rotation ticks, each row followed by its count of ticks
The counts run from 0 to 104.
[-24  49  60 -19 -16   9  34  46  16   5   1 -36   2  17 -26  18   8  24
 -60  -1  21  39 101   3  -9  70 -26  48  37  11 -23  -7  -3   6 -50  19
  21   5  32  21  10  -7  31 -33 -15 -16  11 -17  24   5  -5  -6 -22 -29
 -56  -8] : 45
[-25  10  39 -48 -36   9  28  -2  23 -19 -11  -4 -10 -49   6  -9 -21 -26
  43 -36  45  37  26 -20  31  28 -90   7  39 -19  35 -28  10   5 -52  20
  29 -35 -32  39  24  10 -15 -29  12   0  46  12   7 -17  55 -43  -8  -8
  -5  33] : 96
[ 12  26 -20  19  -6  55   5  15 -21 -24 -22 -10 -30  29   2  29  50  21
  -5 -14 -26  27  67 -33  53  49 -22  23  69 -15 -10  -9   8  29  -2  33
 -38 -36 -46 -21 -23   5   4 -30  26   3  66  15 -30  25  22 -46  48 -36
  -8   0] : 70
[-30 -41 -14  10 -40  30   7  -5   4  19  23 -18 -52 -40  28  18  -8  19
 -70  -3 -30  48   6  33 -61  47 -35  22 -31 -10 -36 -14  -8  29 -30  -8
  25  13  56 -13  -7 -50  11  -5  17  32 -49  25   9  27 -18  29  22  44
 -17  51] : 83
[  7  -9   2 -38 -48  81  -3  -3 -31 -29 -14 -19 -22 -12 -38  32  -6 -33
  -3 -28  18   9  13 -20  84  25 -35  -6  23   5 -10 -30  27  27 -22  31
 -54 -65  21  42 -21  20  14 -42  24  10  49   1  21 -24  31 -36  15 -11
 -17 -14] : 7
[ 14   0  18  -6 -74  11  62  23  65  28  34   5  -4 -66  11  -4  -9   3
 -11 -21 -28   7  49  10 -57  64 -40  37  42  10  15  15 -38  28 -37  18
 -21   7  15 -13 -19 -18   0   3  27  -7  34   1 -51  -3  51  -6 -12  46
   4  29] : 38
[-14  31 -29  27 -19  53   0  37  -5 -20  -9 -17 -29   8  14  39  52   5
   8 -18 -41  15  67 -35   8  52 -48  -1  73 -25 -11  -1  -9  32 -13  -5
 -55 -38 -40 -24 -24   1  17   0  29 -15  34  18 -27  17  32 -26  57 -35
 -23  -6] : 71
[-24   9  18 -18 -15  29  11   8  52 -49   4  11 -47 -48  -7 -13  45 -14
  23 -34 -22  44   8 -68  -4   0 -56  26  30  22  52   2  20 -11  -1  40
  27 -41 -11  38  -1 -13 -46 -18  24  32  46   8 -23  -3  67 -12   4  -7
 -37  23] : 98
[-15 -12  -7 -11 -55  62  41 -31   3  -4  21  25   0 -42  40  28  11 -37
  26 -47  -4  38 -17 -18 -35   6 -63  13  45 -17   0 -25 -28  62 -16 -24
  -5 -36  20  -5  25 -11  20  30  19  24  21  42 -47   2  33 -12  40  33
  49  30] : 32
[-21  -2  49 -26 -25 -40  20  35  47  -8  -5 -38  22 -56   6 -14  15 -15
 -32 -11  10  39  21  -5 -43  39 -66  44  30   2  19   9  14 -33 -26  25
  27   4  22 -46  13 -16  -8 -43  29  22  81  -3  28   7  24   8 -37  -1
 -42  24] : 101
[ 33 -47   1  26 -31  27  -4 -53  -5 -24  -8   7 -26 -34   1  -9  12  -4
 -25 -34  39  37 -28 -28   2 -38 -59  66   1  19   8 -44  -1   3 -20  45
  42 -60   0  -7 -19   6 -29   4  31  48   6  34  32  16 -18   9 -22  -7
   6  19] : 58
[ 12  -9 -37  20 -54  54 -35  21 -13  60  31  14 -17 -34  -6  -5  24  19
   4 -17  35   3  34 -24  45  18 -39  72  23  48  -1 -17   8  29  -5  31
 -23 -55 -34   3 -66   1 -30 -26  41  13  15  28 -23  33  17   4 -29   0
 -11   3] : 64
[-17   4  30 -33 -28  -3  39  10  24  -6   3 -33 -13 -51  25  15 -22 -15
  37 -25  51  15  27  -5  -6  40 -97  -5  42 -36  33  -3   0  13 -57  -4
  18 -34 -23   3  42   0   9 -12   2   5  41  23 -24 -25  55 -63  10  10
 -12  60] : 95
[-11  47  35  -5 -16  41  24  40  18  -4  15 -52  -8  11 -40  28  29  17
 -49   0  33  33  83 -17   7  61 -19  57  22  34 -27 -21 -23 -11 -51  44
  17   1  29  40  18  11  30 -30   3 -21   3 -12  21   9 -17 -22 -33 -48
 -34 -27] : 46
[ -9 -12  51 -58 -71  15  30 -29  26 -23 -13  78 -10 -32  19  -3  -9   0
   0 -44   2  36  17 -36  -7  12 -28  35  -3   5  34 -47 -19  21 -34  55
  -2 -21  25  17  -6   0   1 -43  -2  26  70 -12 -30  28  47   4  -5  15
  32  12] : 35
[-27 -15  46 -70 -78  14  22 -42  13 -24  -5  66  14 -36  28  -3 -21  -4
  15 -41  17  40  11 -15  -5   6 -65  16  22 -35  14 -48 -10  42 -38  15
   4 -13  54  11   1   5  11 -18   9  16  58   0 -12  26  44   9  -3  20
  32  13] : 34
[-46   4  49 -52 -20  38 -21   7 -35   3  10   3 -12 -33  22  55 -13   7
  -9 -22  64  36  32 -35  21 -11 -22  21 -11  23  17 -48  -1  17 -48  15
  32 -39  34  50  32  -5   9 -61   1  25   3  18 -52  32  38 -34  -5   4
   9  31] : 91
[ 40 -32 -12  33 -16  31  16 -58 -13 -17  14  24 -37 -40  14 -19  35  34
 -41 -40  13  17 -28 -31   5 -28 -57  61   6  27  19 -21  -3   8   4  36
  25 -77   6 -20 -30 -41 -16  26  21  57  26  46  16  10 -28   9   3  21
   8  36] : 59
[-12  13  37 -19  -7 -25  23  42  56 -15  10 -19   0 -55  16 -12  23   2
 -28 -31  -6  38  16 -20 -64  26 -79  24  33 -12  38  32  12 -25  -8   1
  23 -10  29 -45  -2 -30 -16 -18  28  26  46   1   0  -1  44   3 -15   9
 -58  36] : 100
[ 24  14  -4 -13 -19  23   0   3 -31 -21 -44 -11 -16  25   5   7  26  20
 -10 -23   0  27  77 -28  77  33 -18  23  51 -14 -19 -34  34  23  -3  31
 -15 -27 -45 -17 -23  20  -6 -73  22   8  73  23 -18  38  22 -51  30 -17
  -2  -6] : 69
[-31  -5   9 -35 -35  22 -12  61  -2  24  42 -13 -11 -18  -1 -30 -10 -23
 -29 -35  27  58  16  30  13   3 -65  45   7 -12   5 -42  12  25 -29  14
  13 -44  29   6  -8 -23  -8 -15  20  61   2  32  61 -14  15  24  -9  -9
 -56  -7] : 0
[  1  -5 -24   7 -11  40  38 -12  28  -7  18 -44 -34 -33 -41 -32  59  -6
 -11   1 -27  20  -2 -16 -10  40 -62  86  48  57  -2  46  28 -14   7  23
 -13 -20  11  22  14 -32   2 -28  14  14  67  -3  40 -18   0  11  12  -5
 -21 -16] : 104
[-22 -36   5  -1 -29  14   1  -8 -35  20   5 -19 -29 -58  43  20 -34   3
 -83 -10   7  56  28  38 -44  45 -28  28 -30 -20 -38 -33 -15  38 -46  -4
  41  23  49 -21  14 -41  14 -38  -2  28 -42  27  26  28 -30  20  14  25
   0  53] : 84
[ 34 -12   5  -5  -5  49  16  31 -44  18  40 -60   7 -30  11  17  13   8
 -63 -21  20  20  13   8   4  17 -48  12  35  16  23  20   9  51 -15   3
 -44 -62  37 -39   3 -31  43 -27  32  40  33  48  -4 -41   5 -41  23  34
 -16   5] : 4
[-40  40 -29  13 -49  30 -11  44  13 -31  -9 -28   7  11   4  50  33  -4
   0 -20 -28  38  51 -17 -10  57 -76 -21  72 -51 -21  -5 -13  19 -12 -12
 -46 -27  -2 -40 -26  13  21   8  44 -17  12  -2 -21  32  34 -10  26 -34
 -42   5] : 72
[-29  15  14 -19 -11  20  13  22  69 -33  22  -4 -24 -62   6  -6  55  -2
  -2 -34 -35  37  13 -60 -46  10 -74  38  40  17  56  26  11 -27  -2  19
  29 -34  18   7  -8 -39 -18 -11  29  38  49  21 -22   3  62  -5  18   5
 -46  35] : 99
[ 13  -9  16 -11 -87   4  58  11  45  31  21 -19  15 -55  -1 -17 -38 -14
  -5 -19  -9  14  61  18 -44  60 -61  38  47  14 -15 -10  -9  34 -53  33
  16  28  19   4 -21  -6 -15 -17  23 -27  20 -21 -17  -4  45 -16 -25  16
  10  17] : 39
[ 32 -11  21  17 -55  35  31 -52  26 -34 -51 -54 -38 -60   2  36   0  -4
 -25  -2 -14   9   3 -36  18  44   3  27  40  18 -13  -7  11 -22 -26  57
 -15 -25 -47 -16 -31  20 -16 -34  38  -8  53  -8   7  17 -12 -49   3 -51
 -29  37] : 13
[ 19  -8  27 -22 -42  21   7  10  21 -36   7 -47  -7 -50  16  62   7  25
 -38  -4   4  -3   6 -31   2  27 -36 -41  32 -28   0  -3  27   3 -26  -8
 -19 -50  41 -18 -60   4   2  10  46  10  22  -1 -24   5  67 -31  26 -11
 -57  32] : 10
[-73   7   6 -38 -23  60  14  31 -46  28  28   1 -13 -32  10  50 -12   7
  -6 -29  40  32  27   2   3  33 -67   6  -2  -4  -5 -19 -17  87 -50 -21
  26 -49  30  42  15  -5  36  16 -15  27 -36   7 -27  -8   0   4   8  31
 -21  46] : 89
[-24 -37 -34  22 -55  65  -2 -23  15 -20   1  22 -89 -26  -1  15  18   2
 -30  -3 -58  48  -3  -8 -23  59 -24  46 -33  13 -36 -34 -31 -11 -22  33
  -8  -2  10  43 -15 -24 -16 -16  14  31 -18  21  16  43   0  40  23 -13
 -12  15] : 81
[-47 -18 -21   5 -26  81   3 -47 -45  -1  14 -24 -36  11  28   5  27  -1
   3   6  17  52  35  19  43  24 -22  65  -9  11 -53 -48  31  28  -7 -25
  15 -12 -23  36  34   3 -21 -31 -15  16  11  46  44  62  -5  18  25 -24
  10  -3] : 24
[  5  17 -17  23  -4  40  27   1  22 -40  41 -71 -20  25   9  56  51  19
 -30   3  21  10  27   0 -35  19 -73  19  47  12 -22   5  17  -8 -35 -26
  31 -26  74  37  33 -33  27  26   5 -29 -16  13   8   7 -11 -35  16 -16
 -27  -8] : 49
[ -4  -9 -18  21 -46  28 -30 -20  20 -75 -43 -22 -43 -11  27  43  44   3
  -7  -6 -48  50  10 -40 -19  -4 -23  29  21   7 -29 -27  -4 -23 -16  56
 -16   0  25 -17   8 -13   3 -48  45 -19  41   8  -5  69  -2 -16  37 -31
  -4  -7] : 75
[ 31 -11  13 -29 -30  40  18  31 -43  15  27 -51  18 -34  -5  18 -27 -15
 -40 -12  45   9  28   9  30  22 -64  -1  31 -13  18 -10  31  46 -22   3
 -42 -62  41 -23   5  -2  54 -24  15  21  50  32  13 -42   0 -49  -4  24
 -12  -5] : 5
[ 22   6   3 -15 -36  -3  -7   4 -40  -1 -25 -17   9   7  21   0  -4  14
 -25  -5  28   2  76 -10  66  17 -51  25  47 -21 -32 -35  60  46  -5  27
   8 -23 -12 -27 -25   7  11 -64  30   6  59   2   6  37  21 -35  21  -2
  -9   8] : 68
[  0 -27  15 -11 -52   9   1   8 -35  49  12  24   3 -34  -1 -23 -17  38
 -17 -17  63  16  30  -1  38  35 -72  48   3   7  13 -34  -6  34 -26  22
 -13 -55 -21 -38 -49  16  11 -12  13  31  41   8  38   7 -19  37 -56  10
  -7  11] : 62
[-49  -7  -2   6   5  71  11 -21 -32 -13  46  10 -28  11  56  36  51  24
 -28  -7  -6  45  31   8   4  13 -15  25  -5 -27  -9 -28  22  26   1 -57
   2 -26   8   0  15 -34  -4  13 -14  53 -11  60 -16  50  37  23  60  11
  -7  14] : 26
[-14 -12  46  -5 -24  57   1 -11 -33 -16   6  16  14 -23  35  47   4 -28
 -11 -22  54  65  29   4   6  24  -5  47   2 -41 -10 -76 -30  23 -39  -8
   0 -17 -11 -27  56  21  18 -45   7  43  20  55 -26  41  32  -2   8 -17
  38   5] : 29
[-36   3  47 -16 -15  37   5   6 -28 -11  26  13  29 -13  48  44 -11   0
 -26  -6  46  75  35  31  -8  29 -12  19  10 -51 -10 -52 -11  21 -37 -39
   5 -18  11 -41  37   9  17 -22   3  54  -1  59 -16  39  40  23   2 -13
   5   4] : 28
[ 23  -2  39 -24 -63  39  32 -22  45 -24  12  69 -22 -39   8   9  10  18
   0 -28 -29  33  31 -32 -23  28   1  47   6  37  37 -15 -34   5 -30  61
 -21 -24  10  18 -20 -14 -24 -35  14  25  67  16 -65  13  61  -2   0  24
  26  16] : 36
[ 14   1  -9 -28 -37  83   2  -7  -5 -36   7  -8 -32 -19 -19  46  22  -9
  -6 -22   1  -2   2 -42  49  13 -26  -2  21  19   5  -7  31  19   4  35
 -53 -87  15  41 -47   4  -2 -11  30  16  30   4 -16 -12  37 -32  35 -24
 -30  -9] : 8
[ 25  -1  -7  35 -40  56  43 -53  37 -36 -43 -45 -45 -58  -1  20  32  -2
 -12   1 -44  10   5 -26   8  48 -15   6  48  28 -13  16  -1 -10  -6  24
 -12 -40 -58 -13 -42  -4 -12   9  27 -14  45   0  11  -6 -10 -34  29 -34
 -33  43] : 14
[-29   1 -14  26 -53  30  52 -36  41  -7 -25 -48 -39 -47   8   3  27   1
 -12   0 -52  15  -4 -19 -18  50 -37   0  51  19 -11  34   9   3  -6  -9
  12 -41 -15 -17 -50 -11 -13  44  26 -15  30 -15  24   9 -12  -9  31 -34
 -49  58] : 15
[  9 -13 -49  30 -45  49 -21  21 -24  52  37   0 -22 -29  11  12  33  29
 -15 -16   8 -21  38 -20  22  -3 -58  51  46  54 -19  -2  32  52   5  -4
 -11 -56  -1 -17 -69 -17 -26 -16  54   4   6  29 -39  17  25   2   0  32
  -4  13] : 65
[-64 -30 -14  12 -50  42  17 -26 -39  16   6 -43 -10  -8  21  14   5   0
   3   9  40  50  23  42  26  52 -40  61   3  -9 -51 -45  28  19 -37 -41
   9   2 -20  15  30   2  -5 -23 -13   5   2  31  69  70 -21  24  -7 -21
  10  -5] : 23
[-65   6  24   1 -50  16  -7 -33  14  -8 -41 -12 -32 -30  38  21  21  28
 -39  12 -15  46  22 -19  20  26  -5  51 -10  32 -20 -25   4  -6 -10  18
  19  -9   8   3 -45 -11 -27 -25  10   6  34 -16  63  77 -18  35 -12 -53
 -45  21] : 18
[ 21 -19  10  14 -19  14  16 -38 -15  13   9  19 -22 -34  24 -26  22  50
 -42 -27  17  13  -4 -21   1  12 -76  37   6  10  37   0   5  31  -5   3
   3 -90   7 -49 -49 -25   1  32  20  55  30  46  23   5 -23  10  -7  48
 -19  43] : 60
[ 20 -14   3 -24 -10  58 -26  38 -28   9  39 -21  -5 -23 -11  -7  20 -10
 -53 -45  18  47  12 -13  35 -21  -9  67  11  34  11 -32  25  33   2  60
   2 -50  46   0  -6 -36  -4 -61  28  59  20  47  11  -1   8 -14  -7   9
 -32  -8] : 2
[-46  -1  32  -4  -4  43  11   9 -28  -7  45   1  -4  -2  52  48  24  21
 -33  -9  14  47  38  24  -6  28 -24  15   3 -58 -19 -29  14  34 -27 -67
   4 -18  20 -29  25 -26  12   0  -4  52  -9  51 -17  32  36  15  30  12
  -5  22] : 27
[ 33  -5  28  -6 -53  32  43   6  55  18  28  33 -24 -63   9  -6   5  25
  -9 -28 -35  18  40  -7 -53  61 -14  55  25  24  20  10 -37  21 -25  42
 -20 -16   2  -5 -23 -17 -11  -8  20   7  52  14 -58  -4  49   1   1  46
  12  16] : 37
[ -5 -16  16   9 -30  88  18 -39 -34 -17  19  19   5 -33  17  35  29 -37
  16 -30  34  66  -4 -19  -7   9  -1  58   8   3 -14 -57 -41  11 -27  11
 -15 -28 -16   3  65  19   7 -45  18  33  27  62 -41  19  20 -24  23 -17
  56  -4] : 30
